(in the rows, 128 means zero)
One turn moves every row onto another: examples first, then more rows asked:
zuzu: [121 151 149 116 147 141 137 139 123 125 169 134 143 130 145 107 127 100
 102 123 115 137 129]
gofum: [123 142 133 136 150 153 111 108 116 100 133 133 151 121 134 143 147 155
  89 147 159 132 140]
dor: [114 135 144 134 158 159 145 124 112 154 169 152 136 112 126 109 141 132
 113 106 124 136 133]
Rur: [133 144 115 114 134 154 143 141 119 119 146 157 131 110 143 124 127 110
 117 125 120 130 142]
zedap: [105 161 115 111 153 145 131 113 149 111 144 128 129  98 139 114 131 153
  94 136 164 112 158]
nekog: [135 151 139 138 140 155 126 117 120 102 147 134 129 125 140 122 155 145
  84 126 181 149 141]
Mefo: [114 147 145 120 150 146 140 124 129 139 159 142 145 105 120 138 121 126
 127 121 100 130 138]
sife: [100 138 141 117 169 171 143 110 136 135 174 133 136  86 128 120 121 153
 100 101 134 148 146]
panu: [129 155 125 130 139 145 119 103 134  98 143 107 141 104 149 151 112 137
  84 133 164 132 127]
bapas: [112 166 118 107 167 141 136 128 147 121 142 127 130 110 134 103 136 159
  99 134 166 135 156]
gipiv: [106 160 124 117 171 144 126 113 153 128 146  94 144 112 145 114 113 143
  98 130 156 127 140]
neli: [124 133 132 121 140 138 157 128 134 137 163 156 161  90 133 137 135 116
 113 114 128 132 141]
zafa: [125 158 139 132 162 164 112 110 121 119 147  95 129 126 139 128 119 151
  94 126 162 158 125]
Besev: [103 143 143 110 165 136 152 117 144 128 180 134 156  79 134 128 125 139
  86 110 136 143 142]
lel: [134 152 143 135 137 151 158 128 140 128 180 141 138 104 124 120 114 114
 111 106 124 133 123]
nog: [137 152 137 142 131 146 121 106 129  96 142 109 145 117 144 144 127 132
  79 134 163 133 125]
Vibib: [109 138 146 117 143 163 123 124 131 123 164 130 148 117 142 127 125  98
 123 129 112 135 141]
Dured: [130 157 133 121 144 150 128 122 119  99 161 134 131 112 139 119 148 148
  78 127 186 146 147]
zivar: [115 154 118 117 167 136 147 119 129 137 155 137 129  77 125 138 115 159
 104 115 121 141 127]
Rirad: [112 159 133 111 154 129 142 118 126 140 178 128 127  81 135 124 135 152
  81 106 129 137 127]
lavog: [128 152 144 132 142 144 152 129 134 130 180 144 133 111 129 117 111 113
 111 104 119 122 130]
redi: [125 154 134 130 176 143 131 126 133 102 150 123 155 117 133 129 125 140
 106 137 181 167 140]
zoz: [120 140 134 134 149 153 116 106 115 103 131 130 153 113 133 146 152 147
  92 148 161 138 144]
Kiz: [123 145 146 120 121 148 145 117 127 146 164 145 121 107 140 127 136 130
  97 100 114 127 130]
Fesa: [111 143 145 129 151 146 139 114 130 145 154 144 144 102 121 141 125 130
 127 124 104 137 128]
Git: [137 153 137 134 138 152 118 123 126  97 152 134 132 126 138 126 154 149
  85 129 178 148 141]
Vako: [138 147 133 138 161 142 123 127 135 102 142 124 157 128 137 137 137 139
 104 135 178 163 136]
nulo: [136 149 130 145 137 149 113 108 131  97 146 111 149 118 144 145 125 135
  84 133 166 128 125]
bukav: [116 139 137 128 158 157 140 129 110 153 170 147 137 110 127 114 136 125
 121 105 118 128 141]
kuzit: [105 159 120 113 154 159 124 107 146 122 142 103 136 104 140 115 119 153
  88 133 151 109 149]
Tul: [113 145 127 120 155 149 117 104 108 108 131 132 145 107 140 143 143 160
  82 144 161 134 145]
fumi: [113 133 137 123 135 166 129 118 126 122 148 152 120 122 155 122 120 111
 113 115 115 125 142]
feg: [129 153 138 148 158 157 111 109 114 120 139 102 136 131 137 131 138 145
  98 132 160 153 122]
gogi: [134 148 136 143 157 161 108 116 118 119 142 102 142 135 141 132 135 147
  94 127 162 152 124]
Vub: [119 150 124 126 156 157 152 115 146 124 169 138 120  80 131 128 102 148
 103  97 138 141 134]
Teze: [118 145 148 118 129 145 136 121 127 146 167 145 119 111 140 127 134 126
 108  97 113 126 140]
Fivut: [114 170 121 112 168 140 131 129 154 129 154 102 135 111 139 103 127 145
 102 126 167 141 145]
Beg: [125 135 132 116 142 138 156 134 133 137 161 154 154 101 138 134 125 113
 114 105 122 127 148]
Kotur: [119 150 127 123 155 134 129 139 109 133 160 152 129 117 143 113 142 108
 121 128 121 135 132]
ret: [140 150 132 141 159 145 133 126 132 100 140 121 157 122 132 135 135 134
 106 137 177 163 134]

Rur turns into Vibib
Teze turns into lavog
ret turns into zoz
Where do these go?
bapas turns into kuzit
Besev turns into zivar
zafa turns into Dured
Vako turns into gofum
neli turns into Fesa

One turn moves every row onto another: examples first, then more rows asked:
nido: [106 101 142 116 123 131 138 135 125 149 125 111 139]
Lav: [128 112 141 113 145 135 128 137 146 134 158 128 144]
ked: [128 133 152 151 164 153 130 116  98 135 139 125 137]
vatez: [109 122 153 120 119 132 150 113 139 126 127 100 126]
sot: [113 120 158 124 119 141 125 112 101 102 117 133 120]
zilos: [117 117 127 136 132 158 118 105  94 131 137 136 123]
dag: [132 110 140 117 134 124 130 109 111 160 142 107 133]
rined: [106 114 149 137 143 133 145 116  92 134 127 122 104]
defiv: [128 138 161 140 126 142 140 104 120  96 139 129 122]
Tazus: [130 112 159 137 162 147 138 140  96 130 131 130 136]
vugus: [133 134 144 123 133 139 129 143 112 142 178 136 136]
suto: [126 146 158 124 132 124 128 110 149 126 152 110 138]
Voval: [136 129 146 119 136 119 142 127 135 146 164 108 129]
finos: [114 136 146 133 129 135 142 153 116 148 168 127 130]
Geta: [ 98 117 161 141 124 138 133 143 115 113 118 138 137]
tukiv: [108 131 120 132 130 117 137 131 118 150 146 123 109]
gim: [131 135 149 145 133 137 105 101  95 132 142 138 142]
fevi: [102 140 154 122 139 110 127 119 135 111 125 131 116]
pigib: [123 126 141 129 119 152 118  98  98 111 130 133 123]
Siku: [ 91 134 139 132 137 111 134 135 129 137 127 126 114]
veket: [124 141 146 152 143 169 136 116 115 116 138 122 135]
vatin: [131 124 125 109 131 127 106 120 120 123 145 146 130]
Feke: [112 110 145 115 141 144 113 109 136 129 127 127 152]
teb: [110 107 130 137 143 152 139 116  98 134 137 132 110]
tubeg: [107 128 154 121 126 128 135 142 153 126 140 117 143]
lakip: [111 134 156 125 127 127 119  94 128 137 125 107 142]
Vof: [128 122 111 117 128 130 128 128 121 136 155 135 115]
gota: [133 117 143 142 137 140 161 122 107 127 155 125 108]
dokab: [121 102 133 137 141 155 126 135 109 127 144 150 138]
Bepu: [133 137 161 140 115 141 135 134  90 125 126 114 138]
nug: [118 137 149 146 119 162 129 135 107 117 125 123 146]
Lepaf: [103 117 162 131 130 128 132 120  91 122 113 127 117]
bol: [120 148 172 122 143 132 115 130 126 116 157 141 145]
zul: [140 121 166 132 137 140 151 140  94 119 131 119 126]
Pidop: [113 130 158 152 128 117 133 126  88 149 131 121 126]
tipas: [124 139 148 113 136 113 108 108 125 113 134 140 126]
meveb: [102 154 176 134 139 126 129 135 128 123 150 129 136]
ziri: [124 134 149 122 141 124 104 119 135 145 150 124 155]
Vofi: [114 129 151 125 126 112 125 140 128 157 145 110 146]
nuni: [137 139 157 117 140 139 118 131 120 122 171 143 142]
Fina: [136 106 139 109 144 143 137 101 134 130 147 118 131]
ligof: [100 148 163 138 132 129 144 148 125 137 157 122 128]

ligof turns into finos
Feke turns into lakip
fevi turns into Siku
Where do these go?
Vofi turns into Voval
sot turns into Lepaf
gota turns into dokab
Bepu turns into zul

One turn moves every row onto another: examples first, then more rows asked:
tovav: [126 130 135 127 158 142 146 151 139 138 132 138 148 126 114 132]
ridi: [130 130 152 157 109 114 118 128 113 146 129 135 125 144 131 154]
ruva: [135 140 130 141 146 154 141 149 125 147 137 138 126 145 106 120]
ror: [163 121 140 127 143 134 128 123 109 159 150 136 115 157 140 124]
Rebi: [121 125 153 108 133 126 132 140 120 132 126 133 141 134 176 116]
Rul: [156 138 156 126 118 136 123 134 139 160 138 118 125 156 141 155]
vesom: [116 132 148 153 143 136 130 119 136 135 125 132 133 139 134  94]
ter: [124 148 161  96 138 126 128 156 130 161 115 137 142 133 138 133]
kiza: [151 140 143 127 131 156 133 127 112 153 144 160 126 148 128 155]
Zokom: [123 122 153 150 132 124 142 100 135 136 118 130 153 130 143 132]
Vuk: [114 137 151 123 106 132 119 138 116 141 124 136 127 146 129 167]
Leza: [137 142 158 147 157 129 168 121 125 149 137 141 131 133 129 123]
lil: [116 127 139 117 132 133 131 109 104 120 132 112 127 125 139 108]
rezof: [116 136 141  97 123 106 128 137 117 148 131 109 140 131 139 141]
Zote: [136 144 142  98 139 140 120 113 106 130 123 122 115 143 149 112]

lil turns into Vuk
Leza turns into Rebi
Where do these go?
vesom turns into rezof
tovav turns into Zote
ror turns into Zokom

